500 stands for zero in the data rows.
Here are some points, each followed by its number:
356,490,404,540,230,507,509,507,533,303,483,624,627,469,456,538,523,690,499,594,504,380,388,552 0
469,557,554,402,496,462,616,642,471,399,563,353,496,611,446,368,377,513,426,390,451,597,615,515 1
556,620,596,502,649,526,307,584,623,558,559,455,387,435,600,506,569,482,512,511,611,521,441,716 2
500,330,419,530,469,541,627,441,376,558,501,511,543,604,502,504,472,397,436,470,352,540,644,291 3
301,543,711,533,439,368,558,489,411,570,467,537,552,595,365,524,471,621,489,609,516,443,388,719 4
570,476,609,403,497,468,618,594,461,488,533,393,500,521,412,348,385,535,432,384,435,569,573,404 5
460,345,462,574,447,571,404,396,509,554,364,682,571,368,484,595,566,566,571,605,539,344,389,419 6
725,513,619,491,614,429,399,581,639,479,562,442,361,369,593,471,545,467,569,567,605,545,459,546 7
645,501,526,477,508,477,437,508,616,317,545,431,423,428,848,386,631,484,467,485,622,580,605,493 8
687,477,631,399,415,535,607,565,444,513,516,434,513,440,421,375,318,532,417,351,437,593,502,362 9
635,606,604,480,694,415,383,550,648,584,586,430,366,392,600,488,540,464,564,533,610,541,417,628 10
329,515,411,622,544,391,376,326,500,587,373,588,567,472,490,624,644,543,552,624,506,382,430,587 11
514,574,618,370,482,546,612,526,449,325,513,523,587,472,443,378,380,643,384,405,577,578,413,450 12
511,400,450,484,525,564,614,573,389,418,557,521,515,636,487,452,407,432,345,441,407,515,616,313 13
514,578,607,385,518,524,621,559,452,495,520,434,521,531,358,352,354,553,389,368,458,570,507,508 14
428,369,420,641,454,428,485,316,423,677,387,609,561,464,397,633,624,486,503,587,364,409,502,406 15
630,365,478,511,367,549,593,502,418,486,520,470,473,551,492,502,452,423,456,374,486,533,580,254 16
620,361,475,459,410,536,601,592,402,466,566,446,497,603,452,447,470,403,390,407,402,565,620,277 17
398,628,496,458,456,499,562,534,423,472,591,466,508,578,533,483,363,468,313,375,467,586,498,483 18
252,730,455,415,364,654,631,447,398,431,566,516,585,640,472,482,399,538,402,407,469,549,417,673 19
614,356,452,507,361,571,611,495,404,480,525,471,480,572,501,499,451,408,446,367,467,540,596,244 20
639,592,485,372,510,524,501,626,555,532,562,401,417,553,483,448,412,434,557,422,566,586,579,493 21
262,562,383,567,335,474,527,466,530,345,470,658,657,485,406,577,538,684,533,598,550,411,349,644 22
502,678,572,480,605,452,353,595,641,482,568,450,373,473,632,510,561,487,530,580,622,458,426,754 23
535,357,495,578,390,585,451,387,502,553,404,663,580,357,442,625,618,551,660,620,474,324,363,411 24
609,528,472,564,624,458,396,509,630,479,547,396,327,452,735,525,597,397,506,502,530,549,562,534 25
473,280,373,575,493,570,595,408,396,577,486,567,542,579,540,560,533,376,473,502,340,497,618,316 26
535,464,563,412,459,589,603,479,407,388,498,510,575,504,502,437,394,539,318,420,464,543,441,318 27
700,493,650,500,706,404,366,568,646,509,507,470,372,343,621,489,541,467,528,539,637,536,456,528 28
372,553,385,520,427,543,572,502,419,463,611,454,473,653,567,550,413,418,440,410,455,479,550,481 29
402,425,434,609,536,429,458,327,491,546,314,649,562,434,502,616,608,559,554,660,518,361,436,468 30
640,589,564,469,608,481,368,606,634,457,590,437,354,420,678,462,508,460,505,516,596,545,464,631 31
525,525,614,426,451,530,595,609,458,464,519,416,511,540,423,362,335,547,374,388,460,580,518,476 32
354,482,392,608,512,462,443,322,497,486,376,613,550,445,519,632,579,554,599,657,495,429,434,556 33
611,642,529,362,663,581,499,614,597,477,543,385,438,545,437,418,429,470,534,457,641,597,556,580 34
395,516,392,510,511,568,598,488,395,486,597,474,489,629,557,523,359,425,462,363,440,531,584,416 35
387,501,606,643,639,232,412,395,536,695,421,576,501,380,391,638,523,596,617,595,521,358,324,561 36
822,465,622,373,530,486,499,630,581,483,514,402,439,438,446,403,484,490,532,444,618,606,539,362 37
478,397,415,525,453,537,575,526,388,429,576,504,527,626,453,516,473,398,395,432,377,529,581,344 38
717,490,522,384,651,576,461,626,598,479,586,362,402,485,641,385,483,397,566,411,547,582,602,439 39
489,492,433,518,416,570,565,547,427,447,600,445,471,633,550,523,428,423,450,404,448,515,555,419 40
310,445,436,610,458,407,450,439,436,489,366,539,608,540,358,536,616,603,521,585,418,421,577,520 41
552,501,525,661,574,323,382,443,612,573,477,553,434,351,642,648,583,511,619,594,533,429,422,495 42
New points follow, each followed by the numbers of its three nearest points above, nearest first.
473,482,422,525,407,573,577,538,413,448,590,450,484,645,532,525,433,427,447,403,433,510,567,406 40 29 35
560,520,577,387,326,602,564,378,475,443,405,602,632,363,478,374,453,702,559,510,612,499,318,472 12 27 0
566,491,622,390,498,469,628,601,466,481,534,386,500,523,402,334,376,549,443,383,443,574,572,421 5 32 14
415,519,402,500,517,568,590,499,407,489,594,468,485,623,551,514,365,424,464,365,449,533,584,419 35 29 40
467,334,466,577,465,576,397,387,506,574,355,686,567,361,486,600,569,554,576,605,540,342,390,408 6 24 30
477,409,425,516,456,531,578,534,394,427,575,493,524,625,452,505,466,407,397,429,383,534,584,357 38 13 40
529,455,556,426,470,588,591,471,413,400,491,521,575,494,501,450,407,540,339,433,467,532,438,326 27 12 32
674,478,635,418,433,514,596,557,452,521,511,445,510,436,420,393,332,536,431,372,446,578,492,376 9 5 32
578,487,577,655,644,306,379,456,613,627,478,566,436,304,669,682,517,527,678,611,538,442,393,456 42 36 28
386,507,619,645,651,216,409,396,540,711,426,573,497,373,387,641,515,598,619,591,524,355,314,564 36 11 42
250,750,463,398,354,661,644,452,391,423,575,509,586,651,469,469,385,541,383,390,471,562,415,679 19 18 29
272,572,359,523,397,514,473,496,521,405,488,637,623,476,407,571,517,634,561,558,533,407,371,636 22 0 33
376,551,385,520,420,543,575,498,420,465,607,455,473,651,566,549,416,418,437,409,459,480,549,476 29 35 40
705,539,511,342,524,625,455,615,552,551,529,397,414,509,496,401,432,430,487,373,580,557,583,449 21 39 34
411,599,520,398,346,675,640,355,423,552,385,585,597,484,389,444,360,624,495,508,495,536,403,608 19 12 14
816,469,625,370,526,489,501,632,577,478,511,404,443,437,447,396,474,497,529,440,614,605,540,366 37 21 39
516,596,638,361,487,544,611,535,454,308,517,523,590,460,431,367,366,666,381,400,592,583,394,463 12 14 32
286,571,365,525,398,508,461,493,537,394,482,639,618,458,435,566,531,640,570,565,548,405,372,638 22 0 33
528,589,630,366,494,542,602,539,463,319,519,514,577,464,441,368,375,647,391,401,592,586,412,463 12 14 32
515,498,665,651,664,266,451,458,560,625,447,576,462,388,416,613,513,582,604,626,565,407,375,560 36 42 30
560,520,535,665,583,310,368,450,628,571,479,553,425,337,650,650,584,521,631,598,548,429,409,512 42 36 28
465,569,562,398,494,455,620,641,476,403,561,349,497,604,439,360,369,523,434,387,453,602,610,529 1 32 5
666,593,492,362,513,527,494,633,566,539,560,397,412,543,478,439,416,436,568,424,573,592,578,492 21 34 39
